Small tables with named rows and columns. After each table, cells are looked up by row and column.

nafuved:
|  | vam | bitoro | mag | dol | letisi | gur | fom | siki | soze | pigora |
|---|---|---|---|---|---|---|---|---|---|---|
| saraze | 130 | 129 | 145 | 120 | 114 | 148 | 152 | 132 | 143 | 133 |
| mirivel | 127 | 130 | 149 | 115 | 57 | 135 | 149 | 137 | 135 | 120 |
| sanim | 125 | 127 | 148 | 121 | 25 | 129 | 139 | 140 | 133 | 112 |
| vab | 134 | 125 | 136 | 135 | 213 | 170 | 151 | 125 | 158 | 157 |
| gom | 126 | 130 | 150 | 112 | 43 | 132 | 150 | 138 | 134 | 116 |
| sopigel | 128 | 127 | 145 | 123 | 93 | 143 | 145 | 134 | 141 | 128 |

sanim, bitoro -> 127
sanim, pigora -> 112
mirivel, mag -> 149
gom, vam -> 126
gom, siki -> 138
saraze, pigora -> 133
mirivel, soze -> 135

ket =
|  | gem | madi | fid | tav | pigeda |
|---|---|---|---|---|---|
| zover | 23616 | 25225 | 28327 | 26357 | 22823 |
| vuki | 27856 | 24719 | 27944 | 25508 | 16474 |
| tarured | 99102 | 11326 | -55420 | 8450 | 59923 |
| noba | -34664 | 70633 | 11954 | 16751 | 31799 |
| roz | 24582 | 25032 | 25024 | 24557 | 26204 |
| vut | 46272 | 21553 | 4464 | 15710 | 31434 |
| nunero | -3306 | -13751 | 17151 | 7390 | 35062 |
| mup | 16335 | 16088 | 23806 | 20507 | 25838 |
| labeba | 31739 | 23693 | 27107 | 24586 | 37644 |
| tufi | 42324 | 23284 | -11022 | 31556 | 34428 |

tav of vut: 15710
pigeda of vuki: 16474
gem of tarured: 99102
pigeda of nunero: 35062
madi of noba: 70633
pigeda of labeba: 37644
pigeda of noba: 31799
fid of nunero: 17151
tav of vuki: 25508
pigeda of mup: 25838
pigeda of tarured: 59923
gem of vut: 46272
madi of tufi: 23284
madi of vut: 21553
madi of vuki: 24719
pigeda of tufi: 34428

Table bur
         raf  gizufo   tes   diz  rugule  tazula  navedat   gud   sov  vazuro
pibu    31.1    65.0  76.1  51.8    51.6    93.1     52.4  62.2  43.7    41.1
kiro    53.8    90.9  73.8  54.5    44.3    66.6     62.4  66.7  21.7    57.5
numasa  81.2    37.1  39.7  69.2    71.4    33.9     72.9  68.9  76.4    71.8
fomite  69.1    49.5  26.7  71.4    71.5    42.6     41.2  79.2  69.8    41.6
kube    28.1    62.8  29.7  75.7    45.2    73.9     68.0  69.8  49.3    44.8

kube, tes: 29.7
pibu, gizufo: 65.0
kiro, tazula: 66.6
kube, gud: 69.8
numasa, vazuro: 71.8
kube, diz: 75.7
kiro, gizufo: 90.9
numasa, diz: 69.2
kube, tazula: 73.9
kiro, gud: 66.7
numasa, gizufo: 37.1
Which row has the largest sov? numasa

funo
         sas  todogul  mebitir  tuz  damogo  budez
sizema    88      196      185  196     105    157
rimabeb  200       41       19  149     144    129
bimorub  229       70       73   63     123    151
zoso     108      199      199  158     139    170
laki     193       94       76  172     241     62
ped      225       78       62  186     232     59
vepuli    79      152      151  109     203    206
noze     109      157      168   67     126    219
vumevi   141       93       75  181     198    149
rekef    228      119      123  153     150    153
kom      118      173      164  203     185    151

What is the sas of vumevi in funo?
141
What is the mebitir of rimabeb in funo?
19
What is the mebitir of laki in funo?
76
What is the mebitir of vepuli in funo?
151
What is the budez of sizema in funo?
157
What is the todogul of laki in funo?
94
What is the tuz of sizema in funo?
196
What is the mebitir of zoso in funo?
199
What is the sas of zoso in funo?
108
What is the damogo of vumevi in funo?
198
What is the sas of laki in funo?
193
What is the todogul of rimabeb in funo?
41
What is the sas of noze in funo?
109
What is the damogo of rekef in funo?
150
What is the sas of vepuli in funo?
79
What is the damogo of zoso in funo?
139
What is the todogul of kom in funo?
173
What is the mebitir of rekef in funo?
123

